[[117 114 132]
 [120 115 131]
 [120 107 131]
 [118 137 130]
 [116 114 132]]
=>
[[114 132]
 [115 131]]

[[127 130 151]
 [126 139 154]]
=>
[[130 151]
 [139 154]]

[[124 131 147]
 [104 127 118]
 [153 133 104]
 [154 111 117]
 [128 154 153]]
=>
[[131 147]
 [127 118]]

[[133 123 123 150 118]
 [127 127 115 126 133]
 [129 126 121 133 127]
 [133 123 102 149 122]]
=>
[[123 123]
 [127 115]]

[[134 110 126 138]
 [138 148 133 121]
 [142 132 133 117]
 [128 129 137 102]
 [131 119 127 144]]
=>
[[110 126]
 [148 133]]

[[138  98 132 116]
 [132 117 119 106]]
=>
[[ 98 132]
 [117 119]]
---
[[129 133 131 137 150 117]
 [138 132 133 128 134 121]
 [122 130 113 115 123 132]
 [119 127 127 127 123 133]
 [147 122 135 119 141 110]
 [126 132 123 141 131 122]
 [118 141 119 133 121 135]
 [114 129 115 126 129 120]
 [128 126 142 132 119 140]
 [128 129 145 126 122 132]
 [121 134 125 137 133 122]
 [125 132 143 128 146 129]]
=>
[[117 121 132 133 110 122 135 120 140 132 122 129]
 [150 134 123 123 141 131 121 129 119 122 133 146]
 [137 128 115 127 119 141 133 126 132 126 137 128]
 [131 133 113 127 135 123 119 115 142 145 125 143]
 [133 132 130 127 122 132 141 129 126 129 134 132]
 [129 138 122 119 147 126 118 114 128 128 121 125]]

[[146 147 125 124 131]
 [103 126 108 117 118]
 [147 124 108 106 100]
 [108 153 124 114 123]
 [153 136 124 118 157]
 [116 148 104 154 120]
 [130 154 139 120 103]]
=>
[[131 118 100 123 157 120 103]
 [124 117 106 114 118 154 120]
 [125 108 108 124 124 104 139]
 [147 126 124 153 136 148 154]
 [146 103 147 108 153 116 130]]

[[123 127 132 116 130 132 126 138 117 132 152 119]
 [123 134 125 128 137 120 116 141 142 116 134 128]]
=>
[[119 128]
 [152 134]
 [132 116]
 [117 142]
 [138 141]
 [126 116]
 [132 120]
 [130 137]
 [116 128]
 [132 125]
 [127 134]
 [123 123]]

[[146 152 148]
 [142 116 137]]
=>
[[148 137]
 [152 116]
 [146 142]]

[[123 130 106 136 135 128]
 [109 144 119 136 134 142]
 [129 155 129 127 131 127]
 [144 143 114 109 145 125]
 [120 104 108 131 137 125]
 [124 142 117 130 132 124]
 [124 145 116 105 134 132]
 [138 149 116 107 132 115]
 [131 148 112 121 141 130]
 [126 151 116 141 138 136]
 [133 135 119 122 151 120]]
=>
[[128 142 127 125 125 124 132 115 130 136 120]
 [135 134 131 145 137 132 134 132 141 138 151]
 [136 136 127 109 131 130 105 107 121 141 122]
 [106 119 129 114 108 117 116 116 112 116 119]
 [130 144 155 143 104 142 145 149 148 151 135]
 [123 109 129 144 120 124 124 138 131 126 133]]

[[111 150 105 120 149 106 129  99 121 111 136]
 [125 135 125 133 133 126 128 130 126 129 129]
 [144 116 147 123 120 139 140 139 117 116 143]]
=>
[[136 129 143]
 [111 129 116]
 [121 126 117]
 [ 99 130 139]
 [129 128 140]
 [106 126 139]
 [149 133 120]
 [120 133 123]
 [105 125 147]
 [150 135 116]
 [111 125 144]]

[[106 128 100]
 [142 135 133]]
=>
[[100 133]
 [128 135]
 [106 142]]

[[149 133 109]
 [129 138 105]
 [111 125 150]
 [111 127 150]
 [124 129 148]
 [150 132 125]]
=>
[[109 105 150 150 148 125]
 [133 138 125 127 129 132]
 [149 129 111 111 124 150]]
